[[144 143 134 131 122]
 [117 119 125 132 130]
 [129 125 118 104 139]]
=>
[[119 125]
 [125 118]]

[[108 142 138 134 101]
 [112 156 142 132 136]
 [143 100 116 124 119]
 [135 107 129 119 126]]
=>
[[156 142]
 [100 116]]

[[115 152 129 128]
 [105 119 131 137]
 [111 143 126 148]
 [124 106 132 104]]
=>
[[119 131]
 [143 126]]

[[124 123 119 124 123]
 [132 133 134 149 120]
 [126 118 125 116 132]
 [118 130 126 132 127]]
=>
[[133 134]
 [118 125]]

[[119 142 135]
 [131 101 130]
 [120 130 132]
 [139 147 122]]
=>
[[101 130]
 [130 132]]

[[104 127 134]
 [132 125 134]
 [114 128 130]
 [132 127 139]
 [132 129 122]]
=>
[[125 134]
 [128 130]]

[[105 118 124 121]
 [137 141 124 128]
 [137 126 139 134]
 [132 137 121 127]
 [118 115 132 126]]
=>
[[141 124]
 [126 139]]

[[147 149 110]
 [133 134 130]
 [136 137 125]
 [129 130 135]
 [144 146 115]]
=>
[[134 130]
 [137 125]]

[[139 139 140 123]
 [133 133 134 131]
 [156 157 158  99]
 [146 146 148 112]
 [145 145 147 114]]
=>
[[133 134]
 [157 158]]
---
[[125 133 130 135 135 104 140 114]
 [141 124 104 118 139 131 123 126]
 [132 137 133 131 102 128 125 126]
 [127 137 114 139 102 122 117 138]
 [140 122 148 137 137 149 106 153]
 [124 112 135 148 124 154 129 113]]
=>
[[124 140 127 132 141 125]
 [112 122 137 137 124 133]
 [135 148 114 133 104 130]
 [148 137 139 131 118 135]
 [124 137 102 102 139 135]
 [154 149 122 128 131 104]
 [129 106 117 125 123 140]
 [113 153 138 126 126 114]]

[[135 131 106 125 139 114 124 148 120 106]
 [136 131 105 127 140 113 125 149 119 104]
 [141 131 104 124 139 113 124 152 118 102]
 [146 128 106 123 139 111 123 153 117 103]
 [146 128 107 123 139 112 123 154 115 105]]
=>
[[146 146 141 136 135]
 [128 128 131 131 131]
 [107 106 104 105 106]
 [123 123 124 127 125]
 [139 139 139 140 139]
 [112 111 113 113 114]
 [123 123 124 125 124]
 [154 153 152 149 148]
 [115 117 118 119 120]
 [105 103 102 104 106]]

[[134 116 129 132 135 115 127]
 [133 115 129 132 135 114 127]
 [129 115 129 133 135 114 127]
 [125 116 129 132 134 116 127]
 [130 113 129 135 136 109 126]
 [126 114 129 134 136 110 126]
 [129 115 129 134 136 112 127]
 [133 113 129 135 136 107 125]
 [125 112 129 134 136 106 124]
 [127 114 129 134 136 111 126]]
=>
[[127 125 133 129 126 130 125 129 133 134]
 [114 112 113 115 114 113 116 115 115 116]
 [129 129 129 129 129 129 129 129 129 129]
 [134 134 135 134 134 135 132 133 132 132]
 [136 136 136 136 136 136 134 135 135 135]
 [111 106 107 112 110 109 116 114 114 115]
 [126 124 125 127 126 126 127 127 127 127]]

[[150 120]
 [131 126]
 [148 120]
 [151 119]
 [147 121]
 [119 131]
 [121 131]]
=>
[[121 119 147 151 148 131 150]
 [131 131 121 119 120 126 120]]

[[132 127 129 127 132 133 128 132 133 127 128]
 [133 126 132 126 133 134 126 133 134 126 126]
 [133 127 127 127 133 133 127 133 134 127 127]
 [139 116 154 117 140 141 117 139 140 117 116]
 [141 115 149 116 141 142 115 141 142 115 115]]
=>
[[141 139 133 133 132]
 [115 116 127 126 127]
 [149 154 127 132 129]
 [116 117 127 126 127]
 [141 140 133 133 132]
 [142 141 133 134 133]
 [115 117 127 126 128]
 [141 139 133 133 132]
 [142 140 134 134 133]
 [115 117 127 126 127]
 [115 116 127 126 128]]

[[112 132 142 108 140 115 121 133 120 130 122 129 118 104 132 121]
 [142 142 132 140 127 145 127 134 134 105 134 134 122 136 140 135]
 [133 129 111 143 112 150 140 117 123 132 131 142 135 130 134 132]
 [143 149 116 143 128 138 138 122 122 145 137 140 126 134 134 122]
 [144 156 121 142 130 137 136 125 124 144 133 137 122 135 136 120]
 [143 152 118 143 129 137 138 123 122 145 135 139 124 135 134 121]]
=>
[[143 144 143 133 142 112]
 [152 156 149 129 142 132]
 [118 121 116 111 132 142]
 [143 142 143 143 140 108]
 [129 130 128 112 127 140]
 [137 137 138 150 145 115]
 [138 136 138 140 127 121]
 [123 125 122 117 134 133]
 [122 124 122 123 134 120]
 [145 144 145 132 105 130]
 [135 133 137 131 134 122]
 [139 137 140 142 134 129]
 [124 122 126 135 122 118]
 [135 135 134 130 136 104]
 [134 136 134 134 140 132]
 [121 120 122 132 135 121]]

[[129 132 136 119 134 137 127 132 131 133 129]
 [131 132 137 119 134 137 127 132 131 133 129]
 [126 130 131 126 132 132 127 131 132 130 128]
 [129 131 134 123 133 134 127 132 131 132 129]
 [133 134 143 106 140 149 126 133 130 135 129]]
=>
[[133 129 126 131 129]
 [134 131 130 132 132]
 [143 134 131 137 136]
 [106 123 126 119 119]
 [140 133 132 134 134]
 [149 134 132 137 137]
 [126 127 127 127 127]
 [133 132 131 132 132]
 [130 131 132 131 131]
 [135 132 130 133 133]
 [129 129 128 129 129]]
---
[[137 112 103 115 125 133 121 114 156 127 106 111 121 134 103 114]
 [136 119 112 116 126 137 125 119 113 124 111 118 121 136 102 119]]
=>
[[114 137 112 103 115 125 133 121 114 156 127 106 111 121 134 103]
 [119 136 119 112 116 126 137 125 119 113 124 111 118 121 136 102]]

[[131 125 126 128 125 129 135]
 [128 133 131 128 140 126 102]
 [126 124 127 128 131 129 127]
 [134 121 125 129 135 130 124]
 [127 139 132 127 119 125 131]
 [133 138 132 127 134 126 107]
 [120 124 128 128 129 128 132]
 [133 122 125 129 123 130 143]]
=>
[[135 131 125 126 128 125 129]
 [102 128 133 131 128 140 126]
 [127 126 124 127 128 131 129]
 [124 134 121 125 129 135 130]
 [131 127 139 132 127 119 125]
 [107 133 138 132 127 134 126]
 [132 120 124 128 128 129 128]
 [143 133 122 125 129 123 130]]

[[120 138 135 137 121 120 137 120 120 137 139]
 [125 135 101 135 124 124 134 124 125 133 137]
 [134 118 145 120 135 136 118 133 136 120 120]]
=>
[[139 120 138 135 137 121 120 137 120 120 137]
 [137 125 135 101 135 124 124 134 124 125 133]
 [120 134 118 145 120 135 136 118 133 136 120]]

[[118 128 113 126 127 126 118 132]
 [130 130 122 128 139 130 131 124]
 [123 129 137 133 114 143 124 127]
 [117 116 153 118 142 119 128 129]
 [133 127 125 131 121 139 135 124]]
=>
[[132 118 128 113 126 127 126 118]
 [124 130 130 122 128 139 130 131]
 [127 123 129 137 133 114 143 124]
 [129 117 116 153 118 142 119 128]
 [124 133 127 125 131 121 139 135]]

[[136 121 140 120 136 135]
 [120 135 116 135 120 121]
 [140 119 154 119 138 139]
 [138 120 143 119 136 136]]
=>
[[135 136 121 140 120 136]
 [121 120 135 116 135 120]
 [139 140 119 154 119 138]
 [136 138 120 143 119 136]]

[[137 140 131 121 129 141 117 126 106]
 [135 141 143 136 135 145 122 125 115]
 [136 141 131 132 121 144 127 128 109]
 [137 136 137 119 135 135 128 116 120]
 [133 144 128 125 125 147 131 128 117]
 [135 132 136 122 136 137 119 117 113]
 [133 135 131 136 130 149 121 117 110]
 [129 135 136 122 121 134 120 131 119]
 [136 144 131 131 130 142 116 129 114]]
=>
[[106 137 140 131 121 129 141 117 126]
 [115 135 141 143 136 135 145 122 125]
 [109 136 141 131 132 121 144 127 128]
 [120 137 136 137 119 135 135 128 116]
 [117 133 144 128 125 125 147 131 128]
 [113 135 132 136 122 136 137 119 117]
 [110 133 135 131 136 130 149 121 117]
 [119 129 135 136 122 121 134 120 131]
 [114 136 144 131 131 130 142 116 129]]

[[118 129 123 135 138 137 128 141 137 127 115 115 130 125]
 [130 133 122 126 139 150 122 132 125 126 116 123 132 121]
 [147 135 122 124 136 151 120 139 118 126 115 119 126 124]
 [111 133 125 131 141 136 128 126 140 128 135 118 137 119]
 [124 130 118 128 144 154 125 132 133 121 116 115 124 107]]
=>
[[125 118 129 123 135 138 137 128 141 137 127 115 115 130]
 [121 130 133 122 126 139 150 122 132 125 126 116 123 132]
 [124 147 135 122 124 136 151 120 139 118 126 115 119 126]
 [119 111 133 125 131 141 136 128 126 140 128 135 118 137]
 [107 124 130 118 128 144 154 125 132 133 121 116 115 124]]
